Here are some numbered points:
array([ 1.63, -0.96,  1.82, -1.12, -0.66,  0.06,  1.47, -0.52, -0.27, -1.11, -1.58, -0.16,  0.42, -1.05, -1.05,  0.22]) 0
array([-1.37, -0.18, -0.19,  0.41,  1.12, -1.05, -1.46, -1.27, -0.23, -0.98,  1.07,  1.25,  0.57,  1.05,  0.18, -0.42]) 1
array([ 0.27, -1.05,  1.20, -0.84,  0.78, -0.21,  0.98,  0.43, -0.13, -0.07, -1.10, -0.86, -0.24,  0.28, -0.18,  1.11]) 2
array([ 1.99,  0.72, -0.39,  1.29, -0.44,  0.45,  0.23,  0.02, -0.28,  0.12,  0.37, -0.11,  0.63, -0.94, -1.91, -1.19]) 3
array([-0.59, -0.37,  0.23,  0.58,  1.37, -0.73, -0.28, -0.42, -0.55, -0.71,  0.53,  0.24, -0.66,  0.69,  1.24,  0.29]) 4
array([-0.53, -0.56,  0.67,  0.49,  1.61, -0.90, -0.38, -0.73, -0.45, -1.02,  0.66,  0.35, -0.52,  0.57,  0.74,  0.43]) 5
array([-0.62,  0.73, -0.66,  1.26, -0.15,  0.21, -1.27, -0.16,  1.19,  0.49,  0.57,  0.65,  0.41,  0.72, -0.28, -0.12]) 6
array([ 1.59, -1.00,  1.80, -1.32, -0.81, -0.06,  1.47, -0.46, -0.34, -1.10, -1.62, -0.19,  0.46, -1.12, -0.92,  0.11]) 7
array([-0.84,  0.45, -0.74,  0.50,  0.32, -0.10, -1.52,  0.66,  1.49,  0.80,  0.86,  0.54, -0.27,  1.34,  0.09,  0.43]) 8
array([ 0.87,  1.58, -0.24,  0.09, -0.34, -0.19, -0.09,  0.17, -0.34,  0.28, -1.08, -0.10,  1.58, -1.45, -1.36, -1.04]) 9
array([-0.48,  0.79, -0.69,  0.12,  0.26, -0.84, -1.38,  1.17,  1.35,  0.39,  0.38,  0.45,  0.33,  0.74, -0.37,  0.00]) 10
array([ 1.55, -1.13,  1.02, -1.53,  1.20,  0.76,  1.57,  1.04, -0.47,  1.85, -0.24, -3.32, -2.52, -0.35,  1.24,  2.83]) 11
array([-1.07, -0.05, -0.12,  0.27,  1.11, -0.86, -1.39, -1.27, -0.37, -0.98,  0.77,  0.99,  0.73,  0.84,  0.11, -0.57]) 12
array([ 0.74,  1.43,  0.06, -1.17, -0.58, -0.36,  0.13, -0.05,  0.02,  0.42, -1.62, -0.07,  1.52, -1.73, -1.24, -0.62]) 13
array([ 0.81,  1.39, -0.39, -1.64,  0.40,  0.36,  0.28,  0.10,  0.20,  1.25, -0.34, -2.07, -0.86, -1.97,  0.70,  1.48]) 14
array([ 1.94,  0.68, -0.45,  1.27, -0.53,  0.33,  0.28,  0.13, -0.28,  0.05,  0.36, -0.16,  0.62, -0.94, -1.84, -1.24]) 15
array([ 0.07, -1.47,  1.27, -1.16, -0.48,  0.45,  1.05,  0.81,  1.36,  0.31, -1.27,  0.04, -0.36,  0.74, -0.05,  1.28]) 16
array([ 0.60,  1.96, -1.51, -0.22,  0.12,  0.85, -0.14,  1.42, -0.64,  0.48, -0.36, -0.07,  0.23, -0.81, -1.57, -0.89]) 17
array([-1.22, -0.11, -0.12,  0.43,  1.02, -1.04, -1.47, -1.21, -0.21, -0.98,  1.09,  1.20,  0.66,  1.09,  0.21, -0.41]) 18
array([-0.45,  0.91, -0.78, -0.08,  0.26, -0.80, -1.29,  1.33,  1.34,  0.43,  0.29,  0.45,  0.35,  0.76, -0.43, -0.03]) 19
array([ 0.48,  0.98,  0.32, -1.17,  0.11, -1.08,  0.65,  1.25,  0.46, -0.33, -1.13,  0.06,  0.24, -1.68, -0.11,  0.64]) 20
array([-1.32,  0.21, -0.48,  0.97,  0.34,  0.76, -1.37, -1.40,  1.30,  0.34,  0.89,  1.04, -0.19,  1.12,  0.23,  0.33]) 21
array([-0.68,  0.41, -0.08, -0.27,  0.72, -0.26, -1.08, -1.40, -1.03, -1.11, -0.61,  0.42,  1.24, -0.12, -0.43, -0.97]) 22
array([ 1.51, -1.27,  1.58, -1.58,  0.78,  0.35,  1.61,  0.87, -0.42,  1.42, -0.83, -2.93, -1.88, -0.75,  1.08,  2.64]) 23
array([ 0.21,  0.55,  0.36,  1.24,  0.95, -0.50, -0.87, -1.52, -0.45, -0.97,  0.16,  0.75,  0.95, -0.36, -1.34, -0.49]) 24
array([ 0.52, -1.70,  2.01, -0.39,  0.80, -1.41,  1.31,  1.37, -0.30, -0.56, -0.72, -0.35, -1.02,  0.08,  0.99,  1.70]) 25
array([-1.36, -0.54,  1.16,  0.48,  1.46, -1.72, -0.60, -1.49, -0.66, -1.99, -0.68,  1.84,  0.40,  0.06,  0.56,  0.17]) 26
array([-0.83, -0.51,  0.53,  0.82,  1.50, -1.23, -0.48, -0.80, -0.47, -1.07,  0.60,  0.96, -0.31,  0.62,  1.07,  0.22]) 27
array([-0.34,  0.41, -1.64,  0.03, -1.42,  2.53, -0.26,  0.67,  1.63,  1.53,  1.01, -0.44, -0.51,  1.01, -0.35, -0.15]) 28
array([ 0.39, -0.49,  0.12,  0.25,  0.61, -0.56,  0.53,  2.20, -1.26,  0.97, -0.02, -1.65, -1.60,  0.50,  2.54,  0.88]) 29
array([-0.62, -0.46,  0.55,  0.58,  1.61, -0.90, -0.40, -0.79, -0.44, -0.99,  0.66,  0.39, -0.54,  0.60,  0.77,  0.41]) 30
array([ 1.52,  0.82, -0.69, -0.15, -0.97,  0.77,  0.22,  0.62, -0.91,  0.48, -0.84, -1.08,  1.14, -0.85, -1.35, -1.68]) 31
array([ 1.65, -1.14,  0.99, -1.39,  1.19,  0.79,  1.44,  1.08, -0.41,  1.90, -0.20, -3.33, -2.62, -0.35,  1.25,  2.85]) 32
array([-0.68, -0.66,  0.22,  0.57, -0.06,  0.08, -0.03,  0.87,  1.15, -0.08,  0.37,  1.37, -1.20,  1.02,  0.97,  0.85]) 33
array([ 0.60,  1.03, -1.56,  0.02, -1.52,  1.36,  0.06,  0.96,  0.99,  0.34,  0.44, -0.15,  0.81, -0.04, -1.48, -1.27]) 34
array([-0.98,  0.56, -0.70,  0.98, -0.08,  0.87, -1.27, -0.79,  1.25,  0.25,  0.71,  0.79,  0.21,  0.81, -0.11,  0.05]) 35
array([ 0.12, -0.03, -1.19,  0.80, -0.77,  1.49, -0.67,  0.57,  1.37,  1.27,  1.38, -0.19, -0.66,  1.43, -0.14, -0.14]) 36
array([-0.99, -0.77,  0.02,  0.92,  0.25,  0.46, -0.74, -0.88, -0.29,  0.49,  0.66,  1.04, -0.66,  0.79,  1.12, -0.40]) 37
array([ 0.43, -1.12, -0.04, -0.12,  0.14,  0.81, -0.34,  1.20,  0.82,  0.68,  0.92, -1.28, -1.72,  1.64,  0.67,  0.79]) 38
array([ 1.50, -1.26,  1.52, -1.59,  0.85,  0.44,  1.62,  0.91, -0.36,  1.49, -0.71, -3.00, -2.00, -0.64,  1.14,  2.64]) 39
array([-0.06, -0.25, -1.12,  0.93, -0.66,  1.58, -0.80,  0.41,  1.51,  1.52,  1.53, -0.21, -0.98,  1.66,  0.12,  0.07]) 40
array([ 0.41,  2.05, -1.63, -0.55,  0.18,  1.02, -0.20,  1.58, -0.60,  0.47, -0.42,  0.03,  0.19, -0.96, -1.55, -0.79]) 41
array([ 0.26, -0.88,  1.36, -5.30, -2.52, -1.02,  2.95, -0.66,  0.10, -1.51, -4.11,  0.27,  1.83, -1.48, -0.45, -0.74]) 42
array([ 0.17,  0.51,  0.33,  1.20,  0.94, -0.48, -0.81, -1.44, -0.57, -0.88,  0.15,  0.66,  1.00, -0.44, -1.27, -0.52]) 43
array([ 1.55, -1.35,  1.61, -1.47,  0.79,  0.22,  1.61,  0.91, -0.53,  1.30, -0.85, -2.79, -1.83, -0.65,  0.91,  2.52]) 44
array([-0.84,  0.31, -0.03, -0.32,  0.77, -0.30, -1.16, -1.41, -0.97, -1.08, -0.49,  0.56,  1.25, -0.02, -0.31, -0.96]) 45
array([-0.15, -1.47,  1.20, -1.04, -0.75,  0.50,  0.92,  0.81,  1.54,  0.57, -1.19, -0.03, -0.47,  0.91,  0.25,  1.34]) 46
array([-1.06,  0.00, -0.04,  0.26,  1.08, -0.84, -1.37, -1.26, -0.41, -0.97,  0.61,  1.04,  0.79,  0.82,  0.08, -0.53]) 47
array([-1.11, -0.41,  0.67,  0.91,  1.50, -1.53, -0.53, -0.96, -0.42, -1.31,  0.48,  1.32, -0.14,  0.61,  1.08,  0.31]) 48
array([-1.55, -0.54,  0.82,  0.95,  1.52, -1.96, -0.71, -1.15, -0.42, -1.68,  0.26,  1.83,  0.09,  0.52,  1.15,  0.20]) 49
array([-0.16, -1.02,  1.21, -1.93, -0.06,  0.06,  1.36,  0.49,  0.05,  0.74, -1.50, -0.72, -0.17, -0.17,  0.29,  1.41]) 50
array([ 0.28, -0.88,  1.10, -1.19,  0.26, -0.26,  0.97,  0.52, -0.06,  0.11, -1.09, -0.88, -0.07,  0.00, -0.01,  0.99]) 51
array([-1.58,  1.92, -1.28, -0.17,  1.72, -0.45, -1.40,  0.32, -0.37, -1.14,  0.00,  1.57,  0.52, -0.47, -0.86, -0.31]) 52
array([-0.56, -1.66,  1.06, -0.43, -2.16,  0.46,  2.49, -1.74, -2.74, -2.10, -0.26, -0.40,  0.56, -1.55,  1.00, -0.49]) 53
array([ 0.38, -1.04,  1.58, -5.29, -2.47, -1.05,  2.88, -0.84, -0.10, -1.32, -4.39,  0.11,  1.86, -1.51, -0.39, -0.73]) 54
Which three points above are nearest to each new point by angle? Their numbers follow each, nearest first.
array([ 0.43, -0.60,  0.30,  0.26,  0.80, -0.59,  0.60,  2.22, -1.21,  0.69,  0.02, -1.54, -1.69,  0.44,  2.38,  0.99]) 29 32 11
array([ 0.43,  1.10,  0.17, -1.06,  0.11, -1.18,  0.64,  1.52,  0.59, -0.15, -0.95,  0.03,  0.22, -1.54,  0.05,  0.70]) 20 13 14
array([ 0.29,  1.11, -0.02, -0.81,  0.15, -1.19,  0.58,  1.64,  0.56,  0.05, -0.70, -0.09,  0.09, -1.42,  0.03,  0.70]) 20 14 13
array([-0.97, -1.40,  0.58, -0.38, -2.27,  0.17,  2.28, -1.22, -2.46, -1.99,  0.66, -0.38,  0.38, -1.40,  1.28, -0.55]) 53 7 42
array([ 0.50, -1.67,  1.94, -0.20,  1.03, -1.43,  1.27,  1.53, -0.26, -0.42, -0.48, -0.27, -1.24,  0.20,  1.00,  1.82]) 25 2 51
array([ 0.00, -0.72,  0.36,  0.88,  1.04, -1.10,  0.46,  2.09, -0.86,  0.60,  0.63, -0.72, -1.80,  0.71,  2.57,  1.18]) 29 25 4
array([ 0.26,  1.09, -0.11, -0.70,  0.26, -1.26,  0.51,  1.61,  0.64,  0.12, -0.61, -0.05,  0.02, -1.36,  0.13,  0.73]) 20 14 13
array([ 1.54,  0.89, -0.71,  0.05, -0.95,  0.72,  0.26,  0.62, -0.86,  0.48, -0.67, -1.00,  1.10, -0.93, -1.39, -1.61]) 31 9 15
array([-0.40,  0.34, -1.64,  0.08, -1.34,  2.55, -0.36,  0.69,  1.54,  1.56,  0.98, -0.34, -0.53,  1.02, -0.30, -0.15]) 28 36 40
array([ 0.49, -1.29,  0.50, -0.44,  0.54,  0.17, -0.11,  1.35,  0.79,  0.30,  0.35, -0.83, -1.35,  1.73,  0.30,  0.98]) 38 32 46
array([-1.49,  1.87, -1.27,  0.13,  1.64, -0.28, -1.34,  0.19, -0.38, -1.02,  0.02,  1.40,  0.46, -0.31, -0.81, -0.29]) 52 47 45
array([ 0.33, -1.69,  1.88, -0.03,  1.04, -1.54,  1.22,  1.49, -0.23, -0.40, -0.30, -0.09, -1.24,  0.37,  1.11,  1.77]) 25 2 51
array([ 1.30,  0.89, -0.82, -0.97, -1.07,  1.16,  0.23,  0.78, -1.21,  0.64, -1.34, -1.50,  1.25, -0.74, -1.05, -1.82]) 31 9 17
array([ 0.21, -1.01, -0.31, -0.07, -0.07,  0.95, -0.40,  1.09,  0.99,  0.87,  1.17, -1.37, -1.68,  1.54,  0.97,  0.80]) 38 40 36
array([-0.75, -0.54, -0.65,  0.87, -0.74,  1.19,  0.46, -1.59, -2.38, -0.63,  1.82, -0.94,  0.23, -0.40,  0.63, -0.83]) 53 37 22
array([ 1.67,  0.84, -0.65,  0.30, -0.84,  0.60,  0.26,  0.52, -0.73,  0.44, -0.56, -0.77,  1.02, -0.88, -1.44, -1.61]) 31 15 3
array([ 0.50, -1.13,  0.00, -0.28,  0.20,  0.64, -0.30,  1.26,  0.81,  0.55,  0.73, -1.33, -1.58,  1.66,  0.57,  0.88]) 38 32 11
array([-1.36,  1.89, -1.10,  0.13,  1.74, -0.40, -1.24, -0.04, -0.48, -1.09, -0.20,  1.51,  0.58, -0.55, -0.97, -0.31]) 52 45 22
array([ 0.67,  1.05, -1.49,  0.10, -1.51,  1.06,  0.01,  1.02,  0.94,  0.19,  0.32,  0.02,  0.83, -0.18, -1.53, -1.40]) 34 17 31
array([-0.82, -0.77,  0.25,  0.67, -0.01,  0.04, -0.06,  0.73,  1.16,  0.00,  0.45,  1.37, -1.15,  1.13,  1.10,  0.89]) 33 8 37
array([ 0.31, -1.67,  1.83,  0.01,  1.29, -1.51,  1.13,  1.60, -0.34, -0.37, -0.33, -0.19, -1.29,  0.33,  1.13,  1.83]) 25 2 51
array([ 0.51,  1.04, -1.57, -0.11, -1.64,  1.40,  0.10,  1.02,  1.03,  0.32,  0.34, -0.11,  0.79, -0.08, -1.49, -1.23]) 34 28 17
array([-0.30,  0.85,  0.07, -0.30,  0.52, -1.41,  0.11,  1.34,  0.48, -0.21, -0.22,  0.42, -0.10, -0.85,  0.47,  0.90]) 20 19 25
array([-0.32,  0.48, -1.69,  0.08, -1.36,  2.48, -0.27,  0.74,  1.55,  1.41,  0.98, -0.44, -0.39,  0.93, -0.35, -0.20]) 28 36 40
array([-0.08,  0.54, -1.59, -0.02, -1.43,  2.37, -0.28,  0.83,  1.43,  1.24,  0.81, -0.33, -0.25,  0.82, -0.59, -0.39]) 28 36 40
array([ 1.31,  0.88, -0.83, -0.98, -1.17,  1.16,  0.29,  0.81, -1.23,  0.54, -1.37, -1.50,  1.27, -0.80, -1.01, -1.87]) 31 9 17
array([ 0.58, -1.72,  1.95, -0.33,  0.93, -1.43,  1.33,  1.44, -0.29, -0.46, -0.50, -0.31, -1.19,  0.14,  1.02,  1.72]) 25 2 51
array([-0.58, -1.71,  1.24, -0.53, -2.16,  0.35,  2.60, -1.97, -2.77, -2.09, -0.39, -0.39,  0.61, -1.56,  0.96, -0.43]) 53 7 0
array([ 0.73,  1.45, -0.45, -1.78,  0.43,  0.55,  0.32, -0.18,  0.23,  1.37, -0.41, -2.17, -1.14, -1.99,  0.84,  1.68]) 14 11 32
array([ 0.65,  1.60, -0.26, -1.76, -0.65, -0.44,  0.33,  0.78,  0.28,  0.49, -1.52, -0.08,  1.47, -1.74, -1.31, -0.60]) 13 9 20
array([-0.70, -1.46,  0.76, -0.40, -2.23,  0.31,  2.36, -1.30, -2.60, -1.98,  0.41, -0.52,  0.48, -1.47,  1.10, -0.55]) 53 7 0
array([-2.03,  1.32, -1.50, -1.85,  1.87, -1.02, -2.00,  0.29, -0.03, -1.43, -0.60,  2.16, -0.67,  0.15, -0.01, -0.10]) 52 47 1
array([-1.30, -0.64, -0.67, -0.18, -1.26,  0.73,  0.82, -1.16, -2.37, -1.02,  1.72, -0.79,  0.59, -0.70,  0.65, -0.86]) 53 22 45
array([ 0.78,  1.43, -0.45, -1.56,  0.47,  0.33,  0.34,  0.24,  0.18,  1.24, -0.27, -2.00, -0.92, -1.87,  0.73,  1.45]) 14 11 32
array([-0.33, -0.84,  0.32,  1.75,  0.29,  0.57, -0.74, -0.53, -0.16,  0.83,  1.34,  0.68, -0.79,  1.06,  0.66, -0.17]) 37 21 40
array([ 0.48,  1.13, -1.60, -0.16, -1.61,  1.42,  0.11,  1.00,  0.99,  0.37,  0.32, -0.09,  0.85, -0.13, -1.57, -1.31]) 34 17 41
array([-0.98, -0.62, -0.53,  0.30, -0.96,  0.98,  0.74, -1.42, -2.39, -0.84,  1.74, -0.85,  0.38, -0.55,  0.64, -0.76]) 53 37 22
array([ 0.73,  1.50, -0.44, -1.76,  0.34,  0.50,  0.25, -0.05,  0.21,  1.41, -0.39, -2.10, -1.03, -2.06,  0.77,  1.64]) 14 11 32
array([ 0.15, -1.20, -0.07, -0.09,  0.01,  0.85, -0.29,  1.14,  0.98,  0.79,  0.98, -1.32, -1.60,  1.66,  0.84,  0.83]) 38 40 36
array([-0.78,  0.40, -0.67,  0.53,  0.40, -0.18, -1.57,  0.62,  1.40,  0.79,  0.82,  0.48, -0.29,  1.36,  0.08,  0.34]) 8 10 19
array([-0.42, -0.83,  0.32,  1.76,  0.35,  0.55, -0.76, -0.49, -0.11,  0.83,  1.29,  0.76, -0.79,  1.00,  0.61, -0.18]) 37 21 40
array([-0.56, -1.63,  1.02, -0.41, -2.15,  0.43,  2.46, -1.77, -2.74, -2.01, -0.12, -0.53,  0.53, -1.52,  1.00, -0.51]) 53 7 0
array([-0.66, -1.81,  1.31, -0.93, -2.43,  0.28,  2.75, -1.96, -2.72, -2.11, -0.63, -0.48,  0.73, -1.57,  1.01, -0.40]) 53 7 54
array([ 0.65,  1.28, -0.27, -1.75,  0.58,  0.69,  0.36, -0.47,  0.20,  1.56, -0.38, -2.27, -1.39, -1.82,  0.95,  1.99]) 14 11 32
array([-0.71, -0.61,  0.23,  0.53, -0.06,  0.13, -0.04,  0.84,  1.13, -0.12,  0.39,  1.36, -1.06,  1.04,  0.94,  0.79]) 33 8 37
array([-0.73, -1.16, -0.14,  0.44, -2.04,  0.23,  2.04, -0.56, -2.29, -1.08,  1.91, -0.90, -0.18, -1.10,  1.79, -0.49]) 53 29 37
array([ 1.29,  0.94, -0.84, -1.12, -1.22,  1.19,  0.26,  0.89, -1.30,  0.55, -1.50, -1.64,  1.29, -0.75, -1.05, -1.89]) 31 9 17
array([ 0.14, -1.47,  0.51, -0.24,  0.13,  0.69,  0.11,  1.19,  1.07,  0.87,  0.23, -0.76, -1.36,  1.74,  0.48,  1.31]) 38 46 16
array([-0.88, -1.25,  0.19,  0.03, -2.09,  0.06,  2.07, -0.85, -2.41, -1.56,  1.39, -0.41,  0.01, -1.19,  1.57, -0.43]) 53 7 42
array([-1.23,  1.89, -1.02,  0.21,  1.71, -0.20, -1.25, -0.22, -0.55, -1.02, -0.26,  1.38,  0.59, -0.60, -1.07, -0.34]) 52 22 45
array([-1.13,  1.81, -0.89,  0.41,  1.75,  0.05, -1.13, -0.58, -0.60, -0.81, -0.36,  1.26,  0.44, -0.57, -1.04, -0.21]) 52 22 45
array([ 0.14, -0.99, -0.37, -0.10, -0.03,  0.94, -0.35,  1.13,  1.03,  0.83,  1.18, -1.47, -1.72,  1.54,  1.08,  0.77]) 38 40 36
array([ 0.47, -1.51,  1.89, -0.18,  1.15, -1.39,  1.19,  1.60, -0.45, -0.51, -0.47, -0.32, -1.27,  0.22,  1.01,  1.78]) 25 2 51
array([ 1.46,  0.88, -0.78, -0.64, -1.03,  0.97,  0.23,  0.73, -1.13,  0.50, -1.09, -1.30,  1.21, -0.86, -1.21, -1.79]) 31 9 17
array([-0.50, -1.69,  1.17, -0.43, -2.13,  0.39,  2.56, -1.92, -2.74, -2.08, -0.31, -0.44,  0.55, -1.53,  0.92, -0.45]) 53 7 0
array([-0.41, -0.04, -0.50,  0.87, -1.52, -0.41,  0.96, -0.11,  0.97,  0.12,  0.04,  0.82,  0.96, -0.51, -0.43, -1.26]) 34 15 3
array([ 0.62,  0.98, -1.53,  0.09, -1.55,  1.17,  0.08,  0.96,  1.04,  0.29,  0.35, -0.07,  0.81, -0.07, -1.55, -1.27]) 34 17 31
array([ 1.30,  0.96, -0.88, -1.19, -1.12,  1.25,  0.29,  0.92, -1.33,  0.52, -1.46, -1.61,  1.35, -0.77, -1.00, -1.83]) 31 9 17
array([-0.82, -0.53, -0.59,  0.59, -0.87,  1.05,  0.60, -1.53, -2.37, -0.74,  1.73, -0.84,  0.35, -0.42,  0.60, -0.87]) 53 37 22
array([ 0.14, -0.71,  0.28,  0.70,  0.87, -0.96,  0.47,  2.06, -0.96,  0.63,  0.52, -0.97, -1.75,  0.56,  2.54,  1.10]) 29 25 32
array([ 0.18, -1.40,  0.32, -0.11,  0.18,  0.85, -0.07,  1.20,  1.00,  0.85,  0.52, -0.91, -1.62,  1.83,  0.55,  1.19]) 38 40 46
array([ 0.89,  1.54, -0.36,  0.16, -0.35, -0.19, -0.12,  0.31, -0.34,  0.35, -0.97, -0.09,  1.50, -1.48, -1.44, -1.01]) 9 13 31
array([-0.28,  0.88,  0.14, -0.30,  0.52, -1.39,  0.01,  1.40,  0.56, -0.29, -0.24,  0.51, -0.07, -0.78,  0.48,  0.86]) 20 19 10
array([ 0.53, -0.57,  0.28,  0.23,  0.83, -0.52,  0.57,  2.12, -1.19,  0.72,  0.16, -1.49, -1.79,  0.48,  2.31,  1.00]) 29 32 11
array([-0.17, -0.79,  0.47,  1.14,  1.12, -1.25,  0.43,  1.91, -0.70,  0.45,  0.91, -0.42, -1.86,  0.74,  2.53,  1.25]) 29 4 25
array([ 1.57,  0.83, -0.68,  0.08, -0.91,  0.65,  0.21,  0.55, -0.75,  0.42, -0.64, -0.89,  1.08, -0.83, -1.40, -1.63]) 31 15 9
array([-0.94, -1.18,  0.06,  0.00, -2.09,  0.09,  2.03, -0.74, -2.34, -1.47,  1.61, -0.60, -0.01, -1.24,  1.65, -0.41]) 53 7 42
array([-1.05,  1.75, -0.77,  0.54,  1.71,  0.12, -1.07, -0.80, -0.63, -0.72, -0.40,  1.20,  0.32, -0.52, -1.05, -0.15]) 52 43 24
array([ 0.31, -1.02, -0.19, -0.10,  0.10,  0.84, -0.31,  1.15,  0.86,  0.77,  1.04, -1.37, -1.69,  1.61,  0.86,  0.82]) 38 40 36
array([ 1.36,  0.83, -0.82, -0.81, -1.08,  1.10,  0.30,  0.81, -1.17,  0.59, -1.31, -1.44,  1.22, -0.74, -1.11, -1.80]) 31 9 17
array([-1.47,  1.88, -1.24,  0.01,  1.66, -0.30, -1.28,  0.17, -0.43, -1.11,  0.00,  1.43,  0.54, -0.41, -0.86, -0.31]) 52 45 22
array([ 0.57,  1.07, -1.62, -0.17, -1.57,  1.38,  0.10,  0.99,  1.00,  0.34,  0.30, -0.11,  0.91, -0.16, -1.50, -1.32]) 34 17 41
array([-1.40,  1.78, -1.27,  0.24,  1.63, -0.20, -1.30,  0.15, -0.36, -0.91,  0.02,  1.30,  0.45, -0.21, -0.80, -0.34]) 52 47 12
array([-0.82,  0.41, -0.72,  0.41,  0.49, -0.35, -1.54,  0.77,  1.42,  0.76,  0.87,  0.52, -0.31,  1.36,  0.10,  0.34]) 8 10 19
array([ 0.80,  1.03, -1.45,  0.22, -1.45,  0.90,  0.04,  0.81,  0.93,  0.23,  0.30,  0.00,  0.91, -0.26, -1.52, -1.37]) 34 15 31
array([ 0.56, -0.59,  0.32,  0.34,  0.89, -0.56,  0.56,  2.16, -1.17,  0.70,  0.17, -1.57, -1.86,  0.54,  2.30,  1.10]) 29 32 11
array([-0.56, -1.50,  0.78, -0.35, -2.12,  0.50,  2.38, -1.50, -2.61, -1.93,  0.22, -0.62,  0.42, -1.42,  1.07, -0.59]) 53 7 0
array([-1.00, -1.17, -0.07,  0.04, -2.18,  0.03,  2.00, -0.47, -2.26, -1.32,  1.79, -0.71, -0.07, -1.11,  1.66, -0.51]) 53 29 42
array([ 0.29, -1.29,  0.13, -0.13,  0.14,  0.80, -0.16,  1.18,  0.94,  0.76,  0.75, -1.06, -1.63,  1.68,  0.69,  0.99]) 38 40 32
array([ 0.30, -1.43,  0.44, -0.19,  0.13,  0.74,  0.04,  1.24,  1.02,  0.74,  0.47, -0.87, -1.42,  1.75,  0.48,  1.24]) 38 46 32
array([ 0.27, -0.58,  0.27,  0.63,  0.91, -0.80,  0.47,  2.08, -0.95,  0.76,  0.42, -1.24, -1.84,  0.56,  2.44,  1.04]) 29 32 11
array([-0.76, -0.69,  0.27,  0.54, -0.01,  0.10, -0.10,  0.78,  1.13,  0.01,  0.40,  1.36, -1.21,  1.17,  1.01,  0.83]) 33 8 37
array([-1.07, -0.65, -0.62,  0.08, -1.13,  0.81,  0.88, -1.34, -2.38, -0.96,  1.66, -0.76,  0.58, -0.56,  0.63, -0.76]) 53 22 45
array([-0.24,  0.87,  0.09, -0.30,  0.55, -1.29,  0.04,  1.35,  0.44, -0.39, -0.32,  0.53, -0.09, -0.86,  0.36,  0.78]) 20 19 52
array([-1.05, -1.37,  0.46, -0.33, -2.14,  0.09,  2.16, -1.08, -2.45, -2.05,  0.94, -0.21,  0.30, -1.43,  1.43, -0.46]) 53 42 7
array([ 0.74,  1.44, -0.52, -1.70,  0.35,  0.39,  0.28,  0.10,  0.20,  1.31, -0.37, -2.16, -0.93, -2.05,  0.78,  1.46]) 14 11 32
array([-0.84, -0.74,  0.28,  0.64, -0.01,  0.05, -0.12,  0.70,  1.25,  0.11,  0.31,  1.47, -1.25,  1.11,  1.08,  0.94]) 33 8 37
array([ 1.69,  0.81, -0.63,  0.33, -0.84,  0.67,  0.25,  0.53, -0.71,  0.43, -0.61, -0.78,  1.03, -0.90, -1.46, -1.63]) 31 15 3
array([-0.47, -1.57,  0.92, -0.37, -2.15,  0.47,  2.42, -1.58, -2.71, -1.91,  0.03, -0.59,  0.47, -1.49,  1.03, -0.49]) 53 7 0
array([-0.74, -1.83,  1.33, -1.19, -2.47,  0.19,  2.85, -1.86, -2.73, -2.13, -0.63, -0.50,  0.77, -1.54,  1.06, -0.50]) 53 54 7
array([ 1.46,  0.85, -0.82, -0.48, -1.00,  1.02,  0.22,  0.70, -1.06,  0.51, -1.03, -1.27,  1.27, -0.85, -1.22, -1.74]) 31 9 17
array([ 0.22, -1.36,  0.17, -0.05,  0.13,  0.90, -0.05,  1.17,  0.96,  0.81,  0.64, -0.98, -1.63,  1.75,  0.58,  1.10]) 38 40 32
array([-0.80,  0.30, -0.72,  0.54,  0.43, -0.06, -1.57,  0.60,  1.44,  0.90,  0.93,  0.46, -0.41,  1.43,  0.21,  0.37]) 8 10 6
array([ 0.63,  1.56, -0.21, -1.81, -0.70, -0.53,  0.34,  0.76,  0.35,  0.50, -1.43, -0.04,  1.48, -1.80, -1.35, -0.51]) 13 9 20
array([ 0.71,  1.24, -0.26, -1.72,  0.57,  0.72,  0.25, -0.41,  0.23,  1.53, -0.44, -2.18, -1.28, -1.85,  0.95,  1.87]) 14 11 32
array([ 1.65,  0.81, -0.64,  0.17, -0.87,  0.69,  0.34,  0.54, -0.72,  0.43, -0.61, -0.87,  1.06, -0.92, -1.50, -1.61]) 31 15 3
array([ 0.38, -1.60,  1.83, -0.09,  1.13, -1.55,  1.19,  1.53, -0.37, -0.40, -0.41, -0.22, -1.31,  0.30,  1.04,  1.83]) 25 2 51
array([-0.65,  0.77, -0.69,  1.25, -0.19,  0.13, -1.23, -0.06,  1.28,  0.56,  0.59,  0.67,  0.46,  0.61, -0.32, -0.15]) 6 35 8
array([-0.52, -0.09, -0.44,  0.85, -1.49, -0.21,  0.81,  0.07,  1.01,  0.22,  0.29,  0.77,  0.85, -0.22, -0.37, -1.18]) 34 6 15
array([ 0.40, -0.61,  0.32,  0.42,  0.89, -0.68,  0.57,  2.12, -1.11,  0.68,  0.25, -1.36, -1.83,  0.51,  2.39,  1.06]) 29 32 11
array([ 0.76,  0.98, -1.47,  0.09, -1.48,  1.06,  0.10,  0.90,  0.92,  0.18,  0.25, -0.05,  0.92, -0.30, -1.64, -1.41]) 34 31 17
array([-1.11, -1.34,  0.28, -0.21, -2.16, -0.01,  2.00, -0.85, -2.32, -1.89,  1.28, -0.23,  0.18, -1.21,  1.48, -0.41]) 53 42 54
array([ 0.26, -1.01, -0.30,  0.00,  0.09,  0.94, -0.37,  1.16,  1.03,  0.83,  1.15, -1.37, -1.80,  1.58,  0.98,  0.85]) 38 40 36
array([-0.98, -0.71,  0.00,  0.62,  0.17,  0.75, -0.75, -0.76, -0.49,  0.54,  0.36,  0.86, -0.57,  0.80,  1.16, -0.61]) 37 21 4
array([-0.65, -1.86,  1.32, -0.80, -2.29,  0.32,  2.78, -2.00, -2.76, -2.14, -0.67, -0.41,  0.74, -1.65,  0.99, -0.44]) 53 7 0
array([ 1.63,  0.92, -0.68,  0.25, -0.87,  0.68,  0.28,  0.54, -0.69,  0.39, -0.51, -0.81,  1.02, -0.92, -1.51, -1.55]) 31 15 3
array([ 0.55, -1.26,  0.31, -0.44,  0.44,  0.41, -0.13,  1.40,  0.72,  0.41,  0.57, -1.13, -1.47,  1.71,  0.34,  0.91]) 38 32 11
array([-0.86,  0.39, -0.67,  0.50,  0.37, -0.06, -1.60,  0.68,  1.43,  0.92,  0.90,  0.49, -0.41,  1.45,  0.19,  0.46]) 8 10 6
